Named moves (each a turn or a mirror), then the moves between two rows, first move first; the first pair answered:
piz:
[  4   3  -6  10  -3  11   0  -9 -18  -1   4  -4  10  -6 -14   0 -12  -4
   2]  ->  [  6   3  -8  -1   2  -1   9 -15   3  -7   4   1  16  13 -10 -10   7  -2
   3]
[ 11 -11 -14 -15  -1 -20   1  -7  -3 -16   7   5  18  27  12  -9  17  12
   8]  ->  [  7 -11  -9   6  -9  -2 -19   7 -41  -8   7  -2   5  -1  -2  12 -17   7
   6]
[-13  -4 -10   8  -7  17 -18  15 -31   2 -16 -15 -19  -9 -25  17 -32 -17
 -13]  ->  [ -8  -1 -16 -31   5 -15  16 -12  32 -12 -12  -3   3  42  -3 -17  24  -9
 -10]
runi:
[ -1   3  23 -34   9 -17   3  15  46  20 -15  11 -35  10   0 -15  26 -16
   9]  ->  [  4   5  25 -33   1   3  15  -9  63  -4  12   9  -3  17   2 -13  23  -4
  13]
[ 13 -12  -1   6   3   0   3  -3 -19  -5  10 -12  -4   8  16  -2   1   4
   1]  ->  [ 11 -12  -2   5   1  -2   4  -2 -22  -3  10 -10  -4   9  13   1  -4   4
   2]
[  8   1 -12  -5  12 -25  14  -5  27   6 -14   8  -4  19  -8 -22   6  -8
  -2]  ->  [  4   2  -6  -8  10 -23  13  -7  30   3 -10   4   1  20  -5 -21   9  -7
  -2]
[ -5   4   7 -11  -7  -1  12 -13  35  -9   3   9  17  11  -4 -15   4   1
   1]  ->  [ -6   4 -12  -6  -9  -5  14  -8  20  -8  -7  17  27  10 -13 -11  -4   4
  -4]
luz:
[ -7  -2  -9  13  -5   6  -5  -2 -28  -1  13   0   9   2   1   2 -10   9
  11]  ->  [-12   2  23   0  -1  14  -3  -4  12  -3  17  -8  -9   1  -1   0   6  -2
  16]
[ 23   3  -2 -18   7   0  24 -23  35  -8  -5  -9 -30   0  11 -27   6  20
  43]  ->  [ 30  -5 -42   1   1 -10  19 -21 -18  -8  -8  -1 -10   1  12 -20 -10  32
  35]
[-12  -8 -20  20   9  -9  -1   3 -45  31  -4   9  -9 -12   7   2 -29  26
  -3]  ->  [-27   1  37  -7  13   6   7   3  29  29  -3  -1 -41 -17   4  -3  -1   6
   7]
[ 12  32 -17   1  14 -26  14  -4   5  13  19 -10  19  19  18 -24   3  -8
  12]  ->  [  9  34 -10   0  15 -24  15  -6  13  13  19 -11  14  18  16 -24   4 -10
  14]
ran:
[ 14  -6  -6  13  -4 -13  -4  13 -21  17   0  18   0  -5   1  13 -12   2
  -4]  ->  [ 15  -3  19  12  -2   1  -8  11 -13  16   9   6 -15  -9   8  21  -8  -6
   3]
[-20  -1 -41 -12 -51  21  -2   3  12  21  -3  14   6 -27 -17  21 -30  -7
 -31]  ->  [-16  -3   5 -21 -49  41  -8  -8  34  14  18 -11 -13 -29  -4  29 -15 -14
 -16]
[-14  -4 -32  -9  14 -37   6 -18  17  -2  35  14  -5  17  31  -1  49  -6
 -13]  ->  [-28  -1 -54   4  12 -46   1   8  -6  10  -1  32  -9  -7  -3   4  17 -11
 -33]
fufek:
[ 18  -8 -21   2  -6  -4  -2 -26 -25 -23  16  -4  37  21  11  -2  11  31
  14]  ->  [ -8   4 -25  11 -15   5   1  -2  -4 -19 -21  20  37 -13 -37   1 -20  17
  -7]
[  6  -2 -22 -19  -3   0   2   3 -10  -9  -4 -23  10   7  -6 -24  -1  12
  21]  ->  [ -3   5 -23 -16  -7   2   3  14  -8  -5 -15 -16   5  -5 -22 -22 -11   9
  15]
[  3  -6   8   6  -1   2  -5  14 -16   4  -7 -14 -19  -5  -7   1 -17   3
  -5]  ->  [ 16 -12   1   4   1  -3   2   0 -15  -5   8 -17  -4  13  12  -5  -2  12
   0]
[  5  -2  -1 -10  26 -37   0   3 -14  18   3 -10 -15  23  23 -13  30   2
  13]  ->  [ -6   3 -26 -12  17 -42  18   6  12   9 -19  16  11  20  -5 -21  17   5
  -3]
Pairs:
Each pair is two moves apart.
[ 20  21  32 -22  11   1 -15  28   7  43  13 -27 -21  -8  18 -16  29 -21
  20]  ->  [ 21  17   4  10  -9  20 -27  34 -44  37  14 -24   5 -33  -2   9 -18 -12
   7] : fufek piz
[ -7   3  27   5  -1   3 -21  -5   1  12  10 -12 -11  10  11  -3  13  -4
   9]  ->  [-17  13   5   1 -10  -3  -3  -2  24   4 -13  15  15   5 -17 -10   0   1
  -7] : fufek fufek
[  5 -10  26 -28  32 -34  11  -2  25  30  -1  -8 -32  36  36 -19  45 -20
  19]  ->  [  1 -11 -53  -9  15 -53  28   1  -7  18 -21  33  26  36   5 -24  13   2
  -9] : fufek luz
[ -1  -3  25  -6  10   0 -16   1  -2  23  14  -5 -41  -4  11  -9  -6   0
  21]  ->  [ 10 -10   7   4   5  -2 -18  -6 -33  21  23  -3 -24   5  19  -5  -9   8
  19] : luz ran
[-16   1  28   0  -2  16  -6 -22  35   2  -5 -14 -27  13  34   3   2 -14
  -5]  ->  [-13   4 -13   6 -12  10  12 -36  31 -16  -4   7  21  25  25  -2  -7   2
 -20] : fufek runi
[-18   1   8  -7 -17  17   3   8  14   7 -17   8 -12 -12 -19  30 -24  -8
 -17]  ->  [  7  -8  18  -4 -15  24  -2 -15  -5  -3  23 -15  -3   8  16  34  -7   4
   0] : fufek runi
[ 24  -5 -16  15  -2  -9 -17 -24 -56 -17  27 -22  20  10  21  14 -17  32
   3]  ->  [ -5  11 -40   5 -16 -17  13  -7   4 -25 -24  26  42  -5 -32  -3 -32  29
 -24] : piz fufek
[  8   0  -6   6  -5   3   7 -11   6 -20   8   1  19   3  11   0  -4  10
   3]  ->  [  3   0   4  13  -8  15  -1  -7   1 -16   6  -4   8 -13   4   9 -18   4
   5] : luz piz
[  0  -3 -10 -10  12 -14   4  -9   4  -1  10   3   1  23  29 -14  30   8
   7]  ->  [ -1   0  -9 -12  11 -10   6 -10  12  -3  11   6   8  24  25 -15  30  11
   6] : runi luz
